Each row is where one point has got to under a steady rotation. How many ticks took it there?
The counts run from 0 to 187.
[-18  -9 -23 -16  45 -28 -30  10 -30   8   9  -1  -8 -13 -26  11 -15  62
 -15 -10   1   9  18 -37 -15 -10  13  16 -16   9   3  -5   7 -20  -1 -25
 -24   0]	187
[ 16  -5 -21 -53   5   9  13  -5  27  16   5 -30  19 -13  -8  22 -22 -12
  -7 -11 -13 -15   3 -20   2   3  -5 -37 -13  37 -31 -13  24  10  21 -22
  -2 -23]	145
[  8 -28 -24  -9 -25 -35  50   5  15  11 -20 -16   8  -7 -20  34 -13 -28
   7  -3 -19  -2  45   0   8  -3   8  -5  -1  -1 -25 -14  17 -16  13 -26
   1   2]	136
[ 19   8   6  20  -9 -25  -5  33 -46  -5  31  34  12  -5   2  11  -5 -11
 -10   3 -10   1   3  25  -5  10  -3  39 -21 -36  -6 -21  16  -6  -8  -8
   7  15]	181
[ -8   2 -25  -6 -18   5   6 -25  41 -10 -22 -32  25 -10 -24  -6 -15  -2
   3   6 -15  15  23  -2  38  -7 -41 -10  -6  25   0  36  -6 -26   7   6
  -1 -39]	120
[ 30 -13  -3  44 -16 -12 -27  -5 -10 -12 -13   6  -7  16  -1 -19  -6 -35
 -18  28   9 -38  -7 -26 -28   8  -3  -5  16  -4   7  33  -4  28 -15  -7
   4  -3]	168
[ 22 -32  -1   1 -15  10  26  40   1  11  47   6  -7 -16 -12  16 -12  -2
   0  -3 -13 -17 -20  34  -4  28 -39   0  12 -11  -1 -40 -18  21   8  -9
   3   8]	48
[ -1  -7  24  -5   7  -6  -9  18 -11   3  -1   7 -14  10 -18 -46  -2 -32
 -30  -5   0 -28 -16   3 -20  -4 -22 -14  13   5  -6   0   8  54  23  31
  19  10]	64
[ 11 -39  16  -1   7  20  29  53  10  12   1  -8 -29 -16 -14  -1 -10 -12
 -15  -8 -46  -2 -18  11 -31 -34  -6  -6   5 -11  -9 -26   6  -8  14 -14
  21  12]	57
[ 12  15  19  34 -19  -7 -30  44 -13  -5  27  22  10  21  -6 -25 -14 -49
 -27 -10 -27  -7 -19  21   6  12 -38  19  -1 -21   9   8  13   5  11  14
  22   8]	73
[ 20  35 -14   5   5 -20 -48   7 -26  11  17  11  10   7   2 -21 -11  -1
 -23   1   2 -18 -13 -26 -11  -3   3  -9 -13  42   3   4  18  23  14  34
 -13  -6]	171
[ 20 -18  26   9 -12  21  22   3 -11  -1  33  -2   1  11   8 -21  -2 -21
  23  -3  20 -28 -34 -11  -6  36  25 -28  26   0 -15 -34  -6  32 -29 -16
  -8  -2]	151
[  8  11   9   8 -16  12 -38  -1  14  -7  23 -30  16  26 -19 -24 -42 -23
 -16 -15 -22  -1 -28 -32  -7 -10  12  -7 -21   3  -4  29  13 -20  -6 -19
  24   4]	70
[ 18  23 -10   8 -14  16 -54  17  -2 -18   7  13  20   4  20 -11   4 -13
 -29   4 -49 -15  -9  -4   9  -6  10  -6 -46 -10   4   3   2 -22   1  -3
 -10 -35]	174
[-30  26   8 -31  22  28 -18 -14 -19  -9   1   5  38  -1  14 -11  28  31
  -5 -17  19  23 -23   6  31   9  12  17 -27 -10 -14 -21  -6 -22   3 -17
 -20 -34]	100
[  0  17 -11  12  39 -20 -22   2 -34  13 -10  21  23  -1 -15  10   3  -4
 -26  20  31  -1  10   9 -19  27 -16  31  10  -1   8 -11  28  37   9 -22
  11  29]	89
[ 20 -24 -25  30 -33 -15  33  24 -12  14  -6   7 -12 -33   3  27 -19  13
   1  14 -25   0  40   4  -7 -25 -26  14  -4   2  18  -2  14 -29 -10  19
  12   6]	32
[-27  11 -41  -1  46 -29 -54  -6 -26  15  -8   3   9   9 -20   5  -5  24
 -21  -2  23  -1  17 -25 -12  10   1  15   4  29  16  -1  17  17  18 -20
  -8   5]	88
[ -2  20   7  20 -22  22 -39  35   7  -6  24  10   6  13   4 -12  -7 -29
 -22  -9 -59   7 -19  12  12 -11  -4   5 -25 -13  19  -1   3 -36   9   0
  18 -14]	74
[  3  11 -10  25 -46   0  19 -24 -12 -15   7   0  26  24  15 -17  -1 -18
  46  -6  35  -6  25  13  32  32  11   7   4  10  -9 -11  -6   4  -6  41
 -14 -10]	126
[ -2  -1 -12  -4  25   0 -26   4 -12   9  -9  13  19  -8   5  27  -2  -6
 -47  18   0   7  12  19 -10   5 -25  37 -16 -13   5  -3  38   3  15 -43
  28  18]	90
[  7 -39  20  10  -2  21  11  -4 -19   3 -14  -6 -33  10  -6 -28  -2 -19
   6   2  17 -30 -22 -16 -41  -6  35  -6  15  -7  -3  -5   5  41  -9  -8
  24  30]	60
[ 21 -34 -33   5 -48 -24  29  -9   6   0 -28 -16  -2 -16   2  19 -16 -26
   5  22  -7 -38  46   9  -9  13  -8  11 -28 -15 -23   9   6   8   5 -11
 -10   2]	36
[  8 -22 -20  31 -35 -11  42  22  -1  13  13  27  -5  -8  12  35   1  -6
  18   8  -7   9  26  28  11   1 -26  20  32   9  21 -37   1 -10  -8  12
   9   7]	131
[-13  22 -13   5  10 -25 -46  14 -18  10  14 -11  22  23 -32  -5 -29  -2
   2 -29 -21  14  13 -35   4  -9  35   9  -6  12   4   7  -5 -33  15  -9
  -7   7]	79
[ -8 -12   9  -5   6  10  -4  14  -4  -5  -3   4 -19 -11  12 -35  17   0
  11 -13 -26  -7 -24 -30  -1 -46  52 -32  16   5   1 -27 -20 -24 -15  13
 -13 -25]	158
[-12  24  -8   8 -10  22 -66  18 -10 -12  13  22   3  22   8 -28   7  -8
   1 -16 -35   1 -11  -1   9 -15  32   0 -14 -10  33  -6 -13 -23   6   4
  -9 -10]	75
[ -5   3 -15  -4   6  36 -52   4   3   1   5 -14 -11  23  13 -44   2   1
  -9   4 -15 -27 -30 -24 -12 -10  24  -9  -4  21  25  10   2  13  -3  17
  -2 -18]	67
[ 17  -2  11  20  25  -8  16 -29 -15  -6 -16 -11   3 -13  -1 -18   4  22
 -25  21  47  -8   3  -5   2  -3 -37 -15  30  20  -9   3   6  30 -23  27
   6 -15]	14
[  7  -2  -9 -48  10   2   3  12   7  14  21  -1  15  -4  -2  -3   2   0
 -10 -12  11 -15 -14  -4  13  15  -8 -46  10  46 -26 -31  17  32  23  10
  -9 -27]	146
[-14 -17  -2 -35   8  -8  14  12 -16  12  15 -28 -15  -3 -34 -19 -25   2
   7 -44 -24  -8  -3 -25  -3 -13  28 -14  -7  14 -41 -22  -7 -14  22 -11
 -19  -5]	54
[ 22  -2  18 -18   0  -5  20  29  16   1  27 -33  15  -8 -17  -4 -20 -25
  -5 -34 -31   0 -24 -38   9 -15   5 -30  -3   9 -40 -17  12 -25  -3 -13
   3 -12]	153
[ -1 -16 -25 -30  -9  36  14  10  -5  15  41 -20  -9  -8  14  -3  -6  27
  27 -20 -17  -7 -30  -8  -9  -3  38 -26 -21   9   1 -35 -16 -17   1   1
  -5 -11]	50
[ 38   7  14  48 -25  -8  37   3 -12  -6  14   2   6 -10  -3  -2  -8  10
   5   5  20  11   5  18  13  -1 -54   9  24   2   6  -5  -8 -10 -31  38
   1 -13]	23
[ 30  -5  17  36 -27  25 -30   4   2  -9  16 -19  -2  19  -7 -29 -25 -42
 -11   2  -9 -18 -30  -7 -10   7  -9   5   3 -25   3  35   8   9 -20 -25
  36  14]	69
[ 48  -7   1  41 -11 -12 -27   8   3 -10   3 -16   6   4 -13 -11 -30 -31
 -30  18 -19 -18  -6 -32 -16 -13 -11   3  -3 -10   8  35  14  -5 -13 -21
  19  -1]	169
[-21   0 -33   1  31 -19 -41 -17  -8   7 -10 -18   7  -2 -27  20 -21  14
 -17   3   4   7  15 -38  -6 -16  13   8  -5   5  11  21   8 -18  11 -46
  -3  10]	87
